Small tables with named rows and columns. After each table, cells are looked up by row and column.

pudama =
fields: dapu, zibubad, bubiga, mep, bosamok, nerazoz
niveti: [89, 11, 42, 79, 41, 52]
tubu: [32, 35, 44, 19, 84, 67]
pubas: [29, 79, 60, 44, 25, 23]
mar: [18, 68, 62, 34, 25, 21]
fatuse: [25, 70, 55, 37, 22, 26]
muzo: [22, 62, 59, 31, 38, 38]
mas: [40, 23, 51, 17, 92, 68]
gubip: [16, 65, 62, 33, 41, 39]
lati: [23, 66, 67, 33, 36, 40]
maz: [25, 66, 29, 35, 60, 56]
sofu: [64, 26, 57, 61, 45, 50]
rikiref: [85, 29, 25, 95, 36, 54]

fatuse, bosamok -> 22
rikiref, mep -> 95
maz, zibubad -> 66
muzo, bubiga -> 59
gubip, nerazoz -> 39
fatuse, nerazoz -> 26
mas, mep -> 17

deki:
,natu,sope
vop,252,194
ribale,31,197
ninate,59,245
rir,63,220
dez,104,226
zerabuv,251,178
muda,108,239
tez,90,233

sope of zerabuv: 178
natu of ribale: 31
natu of rir: 63
sope of dez: 226
natu of tez: 90
natu of muda: 108
sope of muda: 239
sope of tez: 233
sope of vop: 194
Which row has the largest sope? ninate

tirike
         kekolaf    geg  duliki    mav    nik
laf        3.004  5.816   3.674  2.171  7.121
zizat      2.815  7.896   8.088  7.142  5.552
zezarez    1.148  7.532   6.870  2.829  7.312
tav        3.939  5.694   3.054  2.489  6.149
diz        8.567  2.069   2.512  7.774  2.026
nif        8.885  1.667   2.676  6.968  2.351

nif, kekolaf -> 8.885
tav, kekolaf -> 3.939
tav, mav -> 2.489
laf, nik -> 7.121
nif, geg -> 1.667
nif, nik -> 2.351
zizat, geg -> 7.896
diz, geg -> 2.069
zezarez, duliki -> 6.870
nif, mav -> 6.968
diz, mav -> 7.774
zizat, duliki -> 8.088
zezarez, geg -> 7.532
diz, duliki -> 2.512
Which row has the largest geg? zizat

Table luzukif
|  | semapen | ritalop | poron | libot | kefel | rivu |
|---|---|---|---|---|---|---|
| leku | 78 | 165 | 97 | 85 | 203 | 172 |
| nosi | 98 | 186 | 193 | 88 | 106 | 80 |
| ber | 236 | 50 | 99 | 216 | 139 | 182 |

What is the libot of nosi in luzukif? 88
What is the kefel of leku in luzukif? 203
What is the libot of ber in luzukif? 216
What is the rivu of leku in luzukif? 172
What is the ritalop of leku in luzukif? 165
What is the semapen of leku in luzukif? 78
What is the poron of ber in luzukif? 99
What is the semapen of ber in luzukif? 236
What is the ritalop of ber in luzukif? 50
What is the poron of leku in luzukif? 97
What is the kefel of nosi in luzukif? 106
What is the libot of leku in luzukif? 85
What is the rivu of ber in luzukif? 182
What is the poron of nosi in luzukif? 193
What is the semapen of nosi in luzukif? 98
What is the rivu of nosi in luzukif? 80
What is the kefel of ber in luzukif? 139
What is the ritalop of nosi in luzukif? 186

fedanef
           rol   zofe    lev  dabivi    dez    led    lom   lumi
zofo     -4739  -5274  -4677   -5018   3500  -5400  -5166    746
ven      -3746  -5754  -5227   -7450  -5402  -8070  -6986  -5858
rur       1547   1166    860   -1365  -1807  -1458   -636   -897
fuz       4617   3496   3377    -360  -6440   -369    519   -247
vego      1485   2406   2243    1509   6062   1693   1638   6293
todusap   8576   8937   8000    4460  -3044   4865   5620   3068
mukibo    1187    551    896   -1213   -486  -1271   -989   3045
rez        731   -501   -546   -3358  -5180  -3629  -2574  -3344

lev of fuz is 3377
zofe of ven is -5754
dez of vego is 6062
dabivi of zofo is -5018
lev of todusap is 8000
led of vego is 1693
lom of mukibo is -989
lom of vego is 1638
led of todusap is 4865
lumi of mukibo is 3045
rol of zofo is -4739
led of ven is -8070
dez of ven is -5402
lev of ven is -5227
rol of mukibo is 1187
dez of fuz is -6440

kadid:
,far,tor,dad,fus,rur,roku
ser,359,280,281,801,387,371
gobil,509,505,520,205,489,486
pupure,389,419,311,425,498,320
mas,349,395,267,487,476,294
gibef,451,467,406,295,510,393
netireg,258,319,319,934,264,240
vufun,476,488,496,267,461,465
zaz,357,397,289,467,462,330
zufasir,503,501,518,219,480,488
led,337,393,246,488,482,276
nibo,324,450,355,527,406,228
lumano,498,488,633,424,352,503

rur of gibef = 510
dad of gibef = 406
rur of gobil = 489
fus of mas = 487
fus of zufasir = 219
tor of mas = 395
tor of gibef = 467
far of zufasir = 503
fus of netireg = 934
fus of gibef = 295
Row with the largest tor: gobil

pip:
fields: vokeg, tafu, sulase
rogef: [13.989, 55.202, -21.454]
kagazu: [21.679, 23.524, 20.219]
vuvov: [17.637, 19.776, 15.906]
puz: [-17.769, -67.548, 24.884]
rogitep: [21.765, 23.575, 20.338]
numegu: [21.367, 22.787, 20.268]

numegu, vokeg => 21.367
puz, sulase => 24.884
rogef, tafu => 55.202
numegu, sulase => 20.268
rogitep, sulase => 20.338
puz, tafu => -67.548
rogef, vokeg => 13.989
puz, vokeg => -17.769
kagazu, tafu => 23.524
rogef, sulase => -21.454
numegu, tafu => 22.787
rogitep, tafu => 23.575
kagazu, sulase => 20.219
vuvov, vokeg => 17.637
vuvov, tafu => 19.776
vuvov, sulase => 15.906
kagazu, vokeg => 21.679
rogitep, vokeg => 21.765
Which row has the largest vokeg? rogitep

Table saf
,lugonit,zegadut,von,boza,riv,neme,gos,mifo,gafume,sukinun
nuzi,0.696,0.250,0.190,-0.151,0.298,0.638,0.233,0.174,0.271,0.115
begamam,-0.175,0.207,0.500,0.609,0.306,-0.300,0.103,0.074,0.160,0.201
kogo,-0.147,0.377,0.588,0.422,0.150,-0.408,0.078,0.535,0.142,0.241
tofoz,-0.100,-0.064,0.016,0.569,0.326,0.776,-0.133,0.713,-0.283,0.193
tad,-0.088,-0.157,0.157,0.424,0.139,0.202,0.175,0.441,-0.123,0.714
vel,-0.044,-0.096,0.264,0.617,-0.026,0.688,0.079,0.561,-0.341,0.377
vova,0.148,0.195,0.766,0.055,-0.706,-0.069,0.077,0.037,0.310,0.876
lafaki,0.528,0.629,0.178,-0.143,-0.095,0.730,0.359,0.247,0.562,0.243
bafode,-0.093,-0.177,-0.030,0.525,0.136,-0.101,0.397,0.626,-0.224,0.757
ratob,0.471,0.430,0.544,-0.041,-0.148,-0.204,0.326,-0.327,0.748,0.313
mogidep,-0.019,0.174,0.397,0.218,0.029,0.054,0.065,0.380,0.337,0.436

What is the von of tofoz in saf?
0.016
What is the sukinun of nuzi in saf?
0.115
What is the zegadut of vova in saf?
0.195
What is the riv of tofoz in saf?
0.326
What is the lugonit of lafaki in saf?
0.528
What is the lugonit of tad in saf?
-0.088
What is the von of ratob in saf?
0.544
What is the boza of bafode in saf?
0.525
What is the mifo of nuzi in saf?
0.174
What is the lugonit of tofoz in saf?
-0.100
What is the von of bafode in saf?
-0.030
What is the gos of mogidep in saf?
0.065
What is the neme of vel in saf?
0.688
What is the boza of vova in saf?
0.055
What is the gos of lafaki in saf?
0.359
What is the gos of tofoz in saf?
-0.133
Row with the largest von: vova

